Named moves come first, each a turn or a mirror and shown by rows before and after it. Which of them, in which order, take the first row of each pair that follows to the second? Write the first one first, as in the answered first pair.
k_755 (before -> after):
[  2   0   8  -3   3  -3  -3  -2  -7  -6   0  -6  -3   4  -9   6  12  17
  -6   0  -6  10   5  -5 -19  -4   7   5   0  -5   4   9  -1] -> [  2  -5  14   1  -1  -5  -3   0  -6  -7   8 -14 -10   3  -8   2  10  13
  -2  -3  -2  12   6  -9 -14  -4  -4   5   0   2  -1  13   8]
[ -7  -1   4  -3  -4  -4   0  13   0  -8  -3  -8  -5   0  -3  -3 -16   7
  -2   6 -12   7   8 -15   5  -4   6   3 -27  10 -12  16   3] -> [ -7   0   2  -2  -1  -4   0  15  -2  -8  -7  -7  -2  -3  -5  -1 -16   8
  -3   9 -14   6   6 -13   0  -6  10   4 -29   4  -9  15  -3]
[ 5  6 -1 -1  8  5 -6 -3 -6  0 -7  4  4 -8  3 -6 -8  6 -5 -1 -9 -5  7  9
  3  3  3 -1 -3  7  0  7  7] -> [ 3  4  2  3  7  6 -5 -2 -5  1 -3  2  3 -7  4 -8 -7  4 -4 -5 -7 -5  7  7
  6  2 -5 -1 -1 10 -1  7 12]
[ -6   7   0   0   0  -1  -8   1  -8 -20   3   3  10  -6   9 -11  -5  -2
  10  -2   0   6  -3  17  -7 -12  -3  -4   6  18  11  21  13] -> [ -5   9  -3  -1   2   0  -8   2 -10 -19  -3   7  14  -4  10  -9  -2   2
   4  -1  -5   6  -3  18 -12 -15   7  -3   3  14  14  17   7]
k_403 (before -> after):
[ -7 -15   4  -4  -8  -2   4   3   4  -2   7 -17  -6   5 -14   9  12  -1
  10   7  -8   6  -2 -10   5   7   2   1   0  -1   0   1  -1] -> [ -5 -14  -1  -5  -4 -10   6   6   7  -1   9  -8  -5  12  -9   8   7   3
   9  10   2  10  -8 -12  -4   2   1   5  -1  -4  -5  -1  -8]
[  8   0   6   0   3   0  -5  13   2  -2   5  -2  -9   2   7   1 -11   3
   6 -18  -3  -3  -7   8   2 -12  -5   7  -7   5  -6  19  10] -> [  8   1   5   2   3  -1  -4  13   2  -5   6  -2  -8   1   7   0 -11   0
   4 -17   0  -2  -8   9   1 -12  -4   8  -6   6  -8  20   9]
[ 14  10  -5   8  -2 -17  -1  15   2  -8  10   6  -4  -6   6   3  18 -15
  -3  -4  17  -5 -17  -6 -18 -10   3  -5   2   2 -22 -17 -14] -> [ 13   8   8  12 -19  -1  -8   7  -3  -6  10 -12  -4 -18  -7   1  24 -22
   1  -9 -10 -16  -5  -3   6   4   7 -20   3  11 -10 -11   7]
k_645 (before -> after):
[ 17  12  -1  -6  -8 -11  -6  -5   2   4  14  11  -2   4  11  -1  14 -21
 -12 -19  23   6  -8  -5   2 -10 -14  -6  19   7   9  -8  -1] -> [ -3  -8   8  -9 -20   1  -1  -5  12  -3  20 -18 -13  10  -7   8  19 -15
  -8 -13 -11   3   5 -25  12   6 -13   8  -7  -3  10   3   7]
[ 11  -4  -6  -2  -8  -7   8  -9   0  16  -1  -1  -7  24  -6   2  13  10
   3  -2  -7  26 -13 -15   5   5 -17   0  -6   6   0  12   1] -> [ 17   6  -4   2  -6   2  -2 -11 -10  19 -10   2   1   9  -6  -1   8  11
  -3  -9 -19  15  -3   2  13   4 -11  -8  -1  11   8  19  15]
[ -5  -7  20  -6 -11   8  13  10   5  13   5  14   8   1  -6  -2  22  -5
  -6 -10  23  26 -11   0 -11   3  -4  -7  16 -10  11 -14  -9] -> [-13 -11  29  -8 -17  25   9   6   3  10   1  -2   7  -7 -17   1  22   0
  -7  -8 -10  15   4  -1   3  14   5  -4  -1 -13  17  -1   7]
Then:
Each pair is 2 to 3 moves apart.
[ 10   8 -14   4   5   7  -5   0  -7   7 -24   5   7   1  11   0   9   6
 -10  10   1   6  -7   0  -2  -9  16   1   3  -4   7  -4  -7] -> [  7   1 -14   4   4   2  -1   1  -2   8 -19   1   4   9   8   2  11   2
  -9  12   7  11 -11  -8  -5  -7  13   5   3  -8   2  -7 -13]
k_645, k_645, k_645
[ -4  -8   5 -10   5  -3   6   8   4  -1   6   1  -4  13   6   9  -5  14
   9  12   1  -2  -4 -16  -1  -7   7  10 -18 -21 -10   2 -13] -> [ -3  -4   5 -10   5   8  -1   5  -2   1   2  -2  -1   4   2   5  -8  15
   6  10 -17 -11   4 -10   9  -5  13   7 -25 -20  -1  11  -3]
k_645, k_645, k_645
[  3  -8  22   2 -12  -4  10   0  -6  -4  22 -11  -6  -6   9  -6  -4 -14
  11 -15  15   1  -3   0  14  -1 -27  -6   9  30 -11  20  20] -> [ -3  -1  -5  -6   7 -18   7   2  -5  -4  -4  12   7   8   4  15  16   4
  -6  13  11  17 -17   1 -25  -5  22   0   5 -11   4 -16 -38]
k_755, k_403, k_645
[ -2  10 -10   8  -6  -8   6   2 -14  -6 -10  17  -8   2  14  -8   2  -2
   4  10   7  18 -33   1   8 -13   1  -4  -4  -7  21 -15 -25] -> [ -4  15  -8   8  -4   9  -3   0 -19  -9 -17  12  -2  -9  10  -7  -4   5
  -1   9 -19   6 -19  11  17 -10  11  -2 -16  -7  28   0 -10]
k_645, k_403, k_645
[  8  -4  -5 -11  15 -13   7 -11   7   0   1   3  -4   8  -3   3  -7  10
   2  21  -5  14  -9  -4 -12  19  16   5   7 -10  -3 -13 -25] -> [ 16   9  -8  -9  22 -11   2 -15   2   2  -5  14   2  -1   2  -1  -9   9
  -3  19  -1   9 -10   9 -11  15  18  -2  15  -5   1 -11 -20]
k_645, k_645
[  1  -1  -3  -2  -5   5   3   0  -3   2  -5  -4  -2   4  -2   3  13   5
  -7   5 -16   6   0   0   2  12  20  -4   1  -2   9  -4 -13] -> [  7   4   6   1 -11   9   2   2  -4   3   3  -7  -2  -4   2  -8   4  -4
   0  -9  -7  -1   4   4  17   8  -3  -6   9  16   5   8  10]
k_403, k_755, k_645
[ -8 -14  13  -5 -15   9  -3  -2   6  -1  -6 -11   2   1 -12   8  -3  -9
   7 -12 -41 -14  24  -9  25   9  11   3 -13  -3   4  14  29] -> [ 15   7  -1   3  -5 -24   1   4   0   7  -3  26   8   5  15  -1  -4 -22
  10 -23  31   3  -3   3   3 -14  -9 -10  30  15 -10 -12  13]
k_755, k_645, k_755
[  9   3  -3  -2  -8   3  -4  -6   0   4  -6   4  -3 -13   1  -2   7  -1
   4   6   1   4  -1  13   0  -2  11  -7  13   0   9  -5   0] -> [  0  -4  -5  -5  -7   1   0  -5   3   3  -3  -1  -6  -3  -4   1  10   0
   4  13  -2  11  -4   3  -6   0  13   0   7  -9   6  -9 -11]
k_755, k_645, k_755
[  0  11 -11   1   2 -10 -12   3   0  -2  -6  15  -7   1  -4   2   5  -7
  -2  -9  16  12 -11  -2 -15   5  -5   9  15   9   6   5 -16] -> [ -4   6  -7   3  -6  -7 -12  -1   1   0  -5   2 -13   4 -12   6  12 -11
   2  -5   8  16 -10 -10 -10  14  -3   4  17   8  12   2 -16]
k_403, k_755, k_645
[  0  -3  -8  -5   5  -8   1   1   7  -3  -2   7   4   9  -5   3   1   4
  -2   3   2   4   1  -4 -11  -2  10   8  -7  -9  -7  -7 -14] -> [  2   2   4  -1  -1   5  -4  -6   1  -1   0  -4   5  -4  -5  -5  -6  -2
   1 -10  -9  -9  12   5  11   2   0   1  -8   8  -2  10  17]
k_755, k_645
[  6   6   0  -9  10  -9  -6   2   3   4   1  16   9 -12  18   5  -1  -7
   1   7  -1  -8   0  14  -3  10  10   9   4  -5  -5  -6  -5] -> [  1  -1   0 -11   8  -8  -5   2   6   3   2   9   8  -9  11  11   1  -3
   1  10  -8  -7   2   8  -4  12  15  16  -5 -11  -3  -5  -9]
k_755, k_645, k_755
[ 7  6 -4  0  6 -4  2  2  2  1 -3 14  0  1  1  0 -1 -8  4  5 15  2 -2  8
 -1 -3  1 -5 10  2 -6 -4  0] -> [ 0 -6  0 -2  1 -9  6  4  8 -2  3  3 -2 10 -2  3  1 -8  5  8 11  6 -4 -1
 -3  2 -1  1  5 -2 -7 -5 -3]
k_645, k_645, k_645
[ 10   2  -4  10   3  -4   3 -12 -11   1  -4  21   5 -10  17  -8  -2  -4
   1  -6  17  -9  -3   4  -4 -24  -6  -3   1  12  -5  -7  -4] -> [  2   4  -5   7   5  11  -2 -15 -13  -2 -14  13   8 -13   7  -2  -2   6
  -9  -1 -16 -16   8   8  -1 -16  12   0 -14  -1   6  -3  -3]
k_645, k_755, k_645
[ -9 -15   3   2  -4  -6   9  -3   4  -5   8  -5 -20   6 -10   6   2   1
  -7   5   4   2 -14 -16  -3  -8 -14  -9 -10   6 -21 -10   2] -> [ -2   2 -10   1   8  -5   2  -5  -4  -1 -10  13 -10  -2  -3   8   3   8
 -17   7   6  -1 -15   0 -14 -15   6 -13  -3   0 -11 -19 -10]
k_755, k_645, k_645
[-18 -12  -6  -2   2   8   8  -1  19 -17  -4 -16  -9   4   4  -6  -1   7
   2   7 -22 -14  18 -25  -6  10   1  20 -30   0 -10  29   4] -> [ -8 -11 -10   2   1 -13  15   5  22 -13   8  -6 -15  14  14 -10   1  -4
   9   1  18  -2   4 -31 -13  -1 -20  15  -9   9 -25  18  -3]
k_645, k_755, k_645
[ -2 -15   2  -1 -18 -10  -3  -8   4   9  10 -16  -1   4  -9  -5   7  -2
  21   5  -5   2   4 -11  10  11 -10   7  -7  -4  -6  -6  -1] -> [ 11  10  -7   3  -5  -2 -14 -12 -11  15  -6   3  15 -14   1 -10   1   0
   6  -4  -9  -8  10  18   9   4   6  -6   4   2   7  -5   5]
k_645, k_755
[  6  15 -12   5  -3   8 -14  -8   2  10  -1   3   5 -20  -8   3   0  -2
  10  -3 -18  -7   5   6  20  -1  10 -23   8  -1  22 -14   4] -> [ 10  17 -17   6  -1  -5 -12  -5   5  12   0  14   5 -16   1   3   1  -4
  11  -3   5   1  -6   7  10  -7   7 -24  17  -2  16 -23  -7]
k_645, k_645, k_645
[  0 -17  -8   0  -9 -10   0 -20  10  12  -2  -5 -24   8 -13   1   1   0
   7   2  -9  -8   7  -9  -8  -3  15  -8   0  -6   6 -12 -26] -> [ 10  -8  -6   8 -13 -12   0 -21   7  16   7  -2 -24   2  -3  -8  -4 -10
  13 -13  10  -9   5   0   2  -7  -2 -18  16  15   1 -10 -10]
k_645, k_755, k_645
[ -7   0  -4  -7  13   3   4  11   2  -3  -5   7   5  16  -1   3  -1   9
  -5   8  -8   0  -2   3 -12   6   1   1  -5 -12   2   4 -21] -> [ -1  10  -2  -4  11  10  -2   6  -5  -1  -8   7  11   1   3  -2  -5   6
  -5  -2 -13  -9   4  17   1   6   2  -7  -2  -2   7  12  -6]
k_755, k_645, k_755
[ -1  -1 -10   0   8 -15  -3   1   9  -2  -4   3  -4   6  -2   4   1   7
  -7  -1  -1  -5 -11 -11 -16   0   2  12  -9 -16  -2 -10 -22] -> [  1   4  -8  -1  13  -3  -9   1   3  -2 -11   6   2  -5  -2   3  -4  11
 -13  -3 -16 -15  -1  -1  -8   1   9  10 -16 -13   3  -2 -14]
k_645, k_403
[ 11  -4  24   6   8  17  -4   1   8 -18   5  -1  -4 -10   3 -15  -5   0
 -13 -11 -13 -15  15  11   0   0  -7   8 -12   9  -8  13  21] -> [ 14   1  28  12  -2  11  -6  -1   7 -12  10  -4  -6 -10   2 -18   3 -12
  -6 -13  -1 -12   9  13   4   1 -13  -2   6  18  -4   5  22]
k_645, k_403
[ -9 -10   6  -3 -22  -2  -3  -3  13 -14  20 -27   5  -2 -18  -8  11 -14
   1   1 -24 -10  -2  -7  12  23 -10 -13  -2  -3 -10  14  11] -> [  7   4  -1   1 -18 -19  -4  -4   5  -7  20  -6  11  -6  -2 -17   8 -24
   2 -10  15  -5 -16   6   7   9 -22 -26  25  11 -13   6  10]
k_755, k_645, k_755
[-17 -14  14   5  -9   0  -2   0  10   2  11 -16  -8  -4 -15  -1   0  -5
  16  -1  -8  -5   9 -11  15   7  -8  -7  -8   9  -6  11  23] -> [-10  -2  -4  -4  23  -7   3   6   7  -5  -2  16   2  -3   4  -4 -20  16
   1   2  10  -5   3  -1 -14 -18  -2  11 -18  -2 -20  14   5]
k_403, k_645, k_403
[ -1   1   8   2 -13  11  -2  -3  -1   2   9 -10  -4  -7 -11  -2   8 -13
  17  -2  -4   4   8 -12  10   9   5 -13   8   1  10  -1  11] -> [ -1  -4   0  -1  -7  -7   6   4   7   0  11   1  -7   8  -5   0   6 -10
  14   4  16  14  -5 -21  -6  -1  -1  -3   9  -4  -3 -10  -7]
k_645, k_645, k_403
[ -1  -6   8   1  14   6  -3  -1   0 -10   9  -3  -3   1  -1   4  -3   7
  -1   3  -2   1   3 -15   1   7  -1   3  -8  -6   1   3 -16] -> [  2   0   5   2  12  11  -9  -5  -3 -10   4  -3   3  -2   0   3  -6   8
  -4   2  -7  -1   6 -10   4   6   3   0  -9  -1   6   8  -8]
k_645, k_645, k_645
[ 11  -3  -7  17  -9  28  -1  -9  -9  -2   3   3   4 -12   1 -11 -17   9
  -2  -6   1 -13  21  13  14  -4  14   7   6   4  -3   7   5] -> [  6  -2 -10  15 -11  22  -4 -11  -6   3  -1   2   4  -4  -9  -2  -1   9
  -1   4  -4  -5  17  11   6   4  31   4  11  -8   9  -8 -11]
k_645, k_403, k_755
[  7   2  -8  -5  -2   3  -3   8  -9   0 -10  18  10  -8  10  -5  16  -5
  -6  -2   2  -3   9   8  -2  -8  15   0  14   8   4  -2  16] -> [  5  -6 -11  -7  -2  -9   4  11  -1   2  -3  16   5   2  11   1  18  -6
  -2   1  17   6   1  -1 -11 -10   8   2  16   6  -2 -10   4]
k_645, k_645, k_645
[ 17  10  -1   0  -7  -4  14 -11   2  -2 -19   0  13  -6   6   0   6  -5
   6   0  11   0  -1  -2   8   8  -2 -18  17  18   3  -6   7] -> [ 13   3  -1  -3 -10  -9  21  -9   9  -3 -11  -3   8   3   2   4   9  -5
   9   4  18   4  -6 -14   2  10  -5 -15  16  13  -2 -13  -1]
k_645, k_645, k_645
[  2   2  -1   9  -9  -9  -1  -1   0  14  -1  -4  -7   6  -5   8  20 -14
   4  10   5  18  -8  -2  -2  10  10 -17  22  -7  13 -22 -14] -> [ -6  -4   4   7 -13  -5  -1   0   2  11  -1 -13 -11   7 -11  10  23 -12
   6  10  -8  16  -4 -10   1  14   9 -11  13 -10  14 -19 -12]
k_645, k_645, k_645
[ -7  -1  23  10 -11   5  -5   2  -8  11  10 -18  -3   5  -8  -4   7  -6
   3   8 -11   4  -5 -21   1   1  -5  -4   2  13   4 -13  -1] -> [  0  15  13  13  -2   6 -13  -1 -16  15  -5   0   9  -6   0  -5   3  -2
  -5   6 -10  -1  -4  -2   0  -7   9 -13  12  14  13 -14  -1]
k_645, k_755
[  1  -4  13   4 -11   0  -6   4   2   8   8  -4  -6  -6  -5  -2   5 -15
  12  -4  -2   5  -5   0  18   5 -11 -15   7  11   3  -1   9] -> [ 11   8   1   4   3  -2  -7   5  -4   5  -2  16   2 -10   7  -7  -4  -9
   3  -6  11   0  -9  14   8  -8  -7 -13  10  10   0   1   4]
k_403, k_645, k_645
[  2  10  -5   0   6  10  -3  -7  -3   0  -8   3   2 -10   1   0  -3   4
 -10  -6 -16  -6   7   8   4   3  12  -1  -3  -4   7   5   0] -> [ -6  -2  -2  -1   0   7   1  -6   7  -3  -1  -8  -4   2  -4   3   2   4
  -6   1 -18  -2   4  -6   2   5  10   6 -12 -11   2   5  -5]
k_645, k_645
[ -6   4   8  -2  -5   8   4   5   2   1   3 -16  -3   0   4   1  -2  -1
  -2  -3  -7   0   7  -2   8   2  -6   5  -8   5   1   6   9] -> [ -5   7   0  -6   4   1   3   5   4   0  -5  -5   0   5   6   6   2   6
  -8   6  -1   7   0  -2  -8  -2   7   9 -10  -9   3  -5 -12]
k_645, k_645, k_755
[  2 -11   3 -15  -7   0   6   2  -9  -2   4   5   3   2  10  -4   6   3
  -2 -11  16   6 -10  -6  -2   4 -23  -2  -6   3 -15   8  -8] -> [ -3 -18   8 -15 -11   7   7   2  -9  -2   5  -3   0   3   3   0   7   3
  -3 -10   5   3  -6 -12   2   9 -23   1 -15   1 -13  14  -2]
k_645, k_645, k_645
[  0 -12  12   0   1  -2   9  -9   8   3  18 -14  -8   0   1   1  -2   2
   5  -8   2   5 -10 -12   8   4  -8  -6  13   1   2  16  15] -> [  1  -7  12  -2   8   8   6 -10   1   2  12 -11  -2  -8   2  -1  -9   7
  -1 -10 -11  -5  -3  -1  11   1  -2  -6   6   1   5  25  22]
k_403, k_645
[-11 -20  10  -4  12   3  -6  12  10  -4  11  -6   7   0  -1 -10  -2  -1
   0   1 -10   2  11  -5   4  -3  -8  15 -15  -4 -10   8  15] -> [ -6 -15   5  -5  16  -8  -2  16  12  -3  11   7  10   5   7 -10  -2  -2
   0   3  10   8   2  -4  -7 -10 -10  14  -5  -4 -16  -2   4]
k_403, k_645, k_645
[  1   1 -17   3   4  -3  -3   3   4  -3  -3   4  -6   0  18  -8   2  27
 -22   1  -2  -4 -11   0 -16 -11  17  23 -16 -12 -18  11 -14] -> [-10 -15  -6   6 -18  -1  -1   1  14  -2  10 -22 -17   8   2  -2  14  16
 -11   4 -15  -1  -7 -17  -1   7  13  19 -20 -11 -15  11  -9]
k_403, k_645, k_645
[ -1   7   1  -2   3 -14   0  -2  -4   0  -7  19  -3  -5   0  10   1   4
  -9   1   8   6   0   8   0  -6   9  -5   9  -3  13  -1   2] -> [-3  6  4 -4  1 -7 -2 -5 -5 -3 -6 12 -3 -6 -3  8 -1  5 -9  1 -7  1  5  8
  6 -1 13 -7  3 -5 16  3  7]
k_645, k_645
[ 10  -1  -1   2  -3 -14   7  -7   3   2  -3  -4  -2   1  10 -19  -3   3
   3  -2  24   0  -4 -14  -7  -5 -17  -3   1   6  -9   0  -7] -> [  9   4   0  -1   4   6   2  -9  -2  -3 -12  -7   4  -8   7 -20 -12  15
  -2  -1  -3 -12  11  -8   0  -1  -5   2 -16   2  -1  16   6]
k_645, k_403, k_645
[  5   4  11  -1 -15   0  -1  -5  -1   2  20  -4  -5  -4   3  18  11 -13
 -16  -4   3 -19   2  -3   4  23   7 -12  -5  10  16  -1   1] -> [  1  -1   1 -10   0  -3   6   3   5  -9  17   6  -5   5   9  19   2   2
 -21   5   9 -15  -3 -11 -17  10   9   6 -21  -6   3   0 -14]
k_403, k_645, k_403
[-14  -6   5  -1  -7  11  -3  -4   3   2  -3 -15  -2  -6 -14   4   8   7
  -3   4 -27   1  10   0   2   8   9   4 -11  -5   7   2   6] -> [  4  11   3   6  -8   3  -6  -7  -5  11  -2  -1   3 -16   0  -6   7  -8
   0 -10   4   1   1  16   6  -1  -3 -14  18  14   4  -5  11]
k_645, k_403, k_755
[ -1  -1  -4   1  -8  -7  -1  -8   3   4   1   5  -2   7  -1   5  14  -7
  -4   9  10   5 -13   1  -8   6  16  -9  13  -4  10 -23 -19] -> [ -6 -15  11   3 -21   7  -2 -10   7   3  10 -17 -10   5 -11   3  10 -12
   3   4 -12  -4  -1  -7  12  15   5  -7   1   4  12  -5   3]
k_645, k_755
[ 15   8  10  20  -8 -15  -3 -23 -13  14 -10   5   7 -18   0  -2   3   0
  -6  -4  14 -13  13  15   4   2   3 -26  19  23  11   8   4] -> [  2  -4  16  16 -13  -1  -2 -23  -8   7 -13 -13   4 -17 -15   6   5   9
  -7   3 -17 -17  26   2  10  12  14 -15  -2  11  15  18   7]
k_755, k_645, k_645
[-5 -8  1 -2 -5 -1  3  0  6  3  6 -8 -7  6 -5  2 -1  0  5  7  1  4  2 -8
 -2  7 -4  2 -5 -6 -2  4 -2] -> [-5 -4  3 -1 -2  5  0 -2  2  2  1 -7 -1 -1 -8  2 -4  0  3  4 -7 -4  8  2
  5  9  2  0 -4 -4  2  7  6]
k_645, k_645, k_645
[ -1  14  -8   1  18  17  -5  -5  -8   0 -15   6   8 -10   6   2  -7  11
 -12  -4 -21 -14  11  21   5  -2  17   1 -13  -8   7  10   5] -> [-11  -7  -5  -3  16   7   7   3   7  -7  -6  -4  -1  10   0   9  -4  15
  -8   9 -17  -3   4  -4  -8   0  10  19 -29 -19  -8   8 -10]
k_645, k_645, k_403
[  6   4  14  -1  -1   2  -8  -9  -6  -1  -4 -10  -7   3   9   0  10 -15
   2 -20   6  -1  10   2  22  -4 -19 -12  32  16 -13   2  18] -> [  3  -1  18  -3  -4   8  -7 -10  -2   0  -2 -20  -8   4   3   1  10 -12
   2 -15  -5  -2  16  -3  26   0 -18  -9  23  14  -9   8  17]
k_645, k_645
[ -3   1  -3  14   1  -5   9   4  -5 -11   3   0  -5 -10   6  -9 -11   3
   8   4  -1   3  -2  -8   2 -11  -6  15 -13  -3 -20   9   2] -> [ -2   5   3  16  -6   3   6   0  -7  -7   0  -5  -3 -19   3 -10  -8  -1
   8   1 -12  -1   4  -4  13  -6  -2   7  -8   1 -11  10  15]
k_645, k_645, k_403
[ -5  -9  -7 -10   8  -2  -4   1  -3  -2 -13  10   5   8   0   9  -6   3
  -5   3 -10  -9  -7   3  -7  -4  10  11 -15 -16  -7   3  -8] -> [  3   3  -7  -7  10   4 -10  -1 -10   0 -16  16  12  -2   6   2  -9   0
  -6  -6  -8 -18  -5  16   1  -9   8   1  -6  -4  -4   7   4]
k_755, k_645, k_755
[  5   6  -5   9   4  -2   4   1 -17  -4   8  11  15 -11 -10   0 -13   0
 -24   3   4 -13  -1  13   5 -21   9  -5  -5  17  10 -11  10] -> [ -4  -6   4   8  -3   5   8   1 -11  -8  15  -8   9  -8 -18   2 -11   0
 -22   2 -14 -15   8   3  14 -13   5   3 -15  14   9  -2  17]
k_645, k_645, k_755
[  2   0 -17  -4  12   6   1  16  -6  10 -15  33  10  10  -2   7  13   6
  -8  20   1  -2  -4  -6 -21  -8  16  -3  17  -6   7   2 -28] -> [ 10  -1   5   6  -4  10   4  13  -5  12   6  21   2   2   4  -9   6 -13
   9  -4  18 -10  -1  -3   5  -8 -27 -11  31  28  -4  21   9]
k_755, k_645, k_645
[  8  -6 -13   5  -6  -4   1   8  10   0   5  -2  -6  32   8  -5   4   8
   3   1  13  11  -7 -20  -9   0  -7   8 -20  11 -11   3 -12] -> [  8   6 -12   3  -1  19 -11   1   1  -2 -10  -3   3  12   3  -6   2  15
  -6  -2 -22  -6   9  -1   5   7  13   2 -28   9   6  16   5]
k_755, k_645
